In the data rows, zero lies at 4.5, halfway between 4 and 5.
Here are some points, each followed by its number:
[1, 3, 3, 3, 7, 5, 4, 3, 3] 0
[4, 3, 3, 3, 5, 3, 1, 4, 5] 1
[6, 4, 3, 6, 3, 3, 4, 8, 4] 2
[6, 4, 4, 4, 4, 2, 5, 7, 5] 3
[7, 6, 7, 9, 5, 5, 5, 3, 4] 4
[3, 7, 5, 6, 5, 6, 5, 8, 4] 5
[4, 5, 3, 3, 5, 3, 3, 6, 3] 6
[6, 4, 3, 4, 5, 4, 4, 4, 4] 7
[4, 7, 6, 7, 5, 8, 5, 5, 5] 8
[8, 7, 6, 8, 7, 4, 9, 3, 4] 9
[2, 3, 3, 1, 5, 4, 5, 5, 3] 10
[2, 3, 3, 1, 3, 3, 7, 2, 4] 11
[6, 2, 5, 3, 6, 4, 0, 3, 5] 12
[5, 3, 4, 1, 2, 4, 3, 4, 4] 13
[1, 4, 4, 3, 5, 5, 4, 4, 5] 14
[7, 3, 3, 2, 6, 3, 2, 3, 5] 15
[3, 3, 3, 4, 4, 4, 4, 2, 4] 16
[6, 3, 7, 8, 5, 4, 4, 4, 5] 17
[8, 7, 7, 8, 5, 6, 9, 4, 4] 18
[4, 3, 3, 6, 3, 3, 7, 6, 4] 19
[9, 8, 8, 9, 1, 4, 8, 3, 4] 20
[2, 4, 4, 5, 8, 4, 4, 2, 6] 21
[7, 4, 7, 8, 4, 3, 8, 4, 4] 22
[5, 2, 3, 5, 4, 4, 5, 4, 6] 23
[2, 4, 3, 2, 5, 4, 2, 5, 5] 24
[3, 4, 4, 0, 4, 5, 4, 3, 4] 25
[6, 4, 3, 2, 4, 2, 5, 7, 6] 26
[2, 2, 3, 3, 4, 4, 3, 5, 5] 27
[7, 4, 4, 3, 4, 4, 5, 4, 5] 28
[5, 6, 7, 9, 6, 6, 6, 5, 4] 29
[5, 3, 3, 4, 3, 3, 5, 5, 5] 30
[4, 3, 3, 3, 7, 4, 4, 4, 3] 31
[5, 4, 3, 1, 6, 1, 3, 3, 6] 32
[2, 5, 4, 4, 5, 4, 3, 4, 3] 33
Which three points above are nearest to each new point, looking only along the 3 directions in which the numbered points spread most? Their numbers follow each, nearest first.
[5, 3, 3, 0, 3, 4, 1, 7, 4] 13 11 27
[6, 5, 3, 5, 6, 5, 5, 8, 5] 19 2 23
[5, 3, 3, 1, 8, 4, 4, 6, 7] 1 25 31
[3, 4, 4, 3, 2, 4, 5, 4, 4] 6 11 30
[5, 4, 4, 4, 5, 5, 6, 5, 3] 23 7 19
[4, 7, 5, 1, 6, 4, 5, 6, 4] 6 33 16
[4, 3, 3, 2, 6, 3, 0, 1, 4] 12 1 32
[1, 3, 3, 3, 5, 4, 1, 5, 4] 24 25 27
[2, 6, 3, 3, 7, 7, 7, 9, 5] 5 14 33
[1, 3, 3, 1, 3, 3, 6, 3, 3] 10 11 27
[2, 5, 3, 2, 5, 4, 2, 7, 4] 10 27 11
[2, 4, 3, 8, 4, 4, 5, 8, 5] 5 19 2
[3, 5, 4, 4, 4, 8, 4, 5, 4] 33 14 5
[4, 3, 3, 5, 4, 5, 2, 7, 4] 6 11 16
[4, 3, 3, 4, 3, 4, 4, 5, 4] 6 30 23
[4, 5, 7, 5, 6, 7, 5, 3, 4] 8 21 17
[6, 5, 7, 6, 8, 5, 4, 5, 4] 17 4 8
[3, 5, 4, 4, 4, 8, 4, 5, 4] 33 14 5
[0, 4, 3, 4, 4, 3, 3, 6, 5] 10 14 27
[9, 3, 4, 6, 2, 4, 3, 2, 3] 28 7 17
[5, 3, 3, 3, 2, 4, 3, 3, 3] 13 23 6
[3, 5, 4, 5, 3, 8, 2, 5, 4] 33 14 16
[5, 4, 4, 3, 3, 3, 4, 6, 4] 30 3 26
[2, 3, 3, 0, 5, 4, 5, 5, 3] 10 27 11
[4, 7, 5, 5, 5, 7, 7, 2, 5] 8 29 5
[5, 4, 3, 5, 4, 7, 6, 7, 4] 19 5 2
[0, 3, 3, 5, 6, 3, 3, 2, 4] 0 14 33
[1, 4, 3, 4, 6, 3, 3, 9, 4] 10 11 14
[5, 5, 3, 6, 3, 4, 5, 9, 5] 19 2 3
[5, 9, 7, 9, 3, 6, 5, 2, 5] 29 4 9
[5, 4, 3, 1, 2, 4, 3, 4, 4] 13 6 11
[1, 4, 3, 2, 2, 4, 4, 4, 4] 10 11 27
[2, 3, 3, 6, 8, 3, 3, 4, 5] 21 33 31
[7, 6, 8, 9, 4, 7, 4, 3, 5] 4 9 29
[7, 7, 6, 6, 4, 5, 8, 4, 4] 22 18 9
[0, 3, 3, 3, 3, 4, 5, 4, 4] 10 14 27
[4, 3, 3, 0, 7, 3, 6, 2, 5] 1 25 31
[4, 7, 6, 3, 4, 6, 3, 4, 4] 33 16 31
[4, 3, 3, 3, 2, 3, 3, 4, 4] 13 6 11
[4, 3, 3, 0, 7, 3, 1, 2, 3] 1 32 12
[3, 3, 5, 6, 4, 6, 4, 4, 4] 33 16 31
[3, 7, 7, 6, 6, 8, 8, 5, 6] 8 29 5
[1, 4, 3, 4, 9, 4, 4, 4, 5] 0 14 21
[5, 3, 4, 1, 2, 4, 2, 4, 4] 13 32 1
[7, 4, 7, 6, 5, 4, 6, 2, 5] 17 4 22
[5, 7, 4, 6, 5, 6, 8, 9, 3] 5 19 8
[7, 5, 6, 6, 6, 5, 7, 3, 4] 17 4 22
[4, 6, 5, 5, 5, 6, 7, 3, 6] 8 5 17
[8, 7, 7, 5, 3, 8, 6, 4, 4] 22 9 4
[4, 4, 3, 5, 4, 5, 7, 6, 5] 19 2 5
[6, 5, 5, 7, 4, 4, 8, 4, 4] 22 17 9
[6, 7, 6, 5, 4, 5, 8, 8, 6] 19 2 22
[5, 3, 3, 1, 6, 3, 5, 7, 5] 13 11 6
[5, 4, 3, 1, 2, 4, 3, 3, 4] 13 32 1
[5, 7, 6, 5, 5, 7, 7, 5, 5] 8 5 29
[3, 6, 5, 5, 2, 3, 3, 7, 4] 19 2 30
[2, 5, 4, 5, 5, 5, 3, 4, 3] 33 14 16
[5, 3, 3, 3, 0, 3, 5, 7, 6] 26 3 2
[4, 3, 3, 2, 4, 3, 1, 3, 4] 1 32 25
[6, 3, 5, 6, 3, 2, 1, 5, 5] 28 7 23
[3, 4, 3, 0, 5, 7, 6, 6, 4] 10 11 27
[4, 3, 3, 4, 4, 4, 7, 6, 5] 19 2 30
[3, 5, 4, 4, 4, 6, 3, 6, 5] 33 14 6
[2, 7, 6, 3, 3, 8, 6, 3, 4] 5 8 33
[8, 6, 6, 8, 3, 5, 6, 5, 4] 22 9 18
[6, 3, 3, 6, 4, 4, 0, 5, 4] 7 23 28
[2, 8, 5, 6, 4, 7, 2, 6, 4] 5 8 33
[5, 3, 3, 4, 5, 3, 4, 3, 4] 7 23 16
[4, 3, 3, 2, 4, 4, 3, 9, 3] 11 10 6
[9, 8, 8, 9, 2, 4, 8, 3, 4] 20 18 9
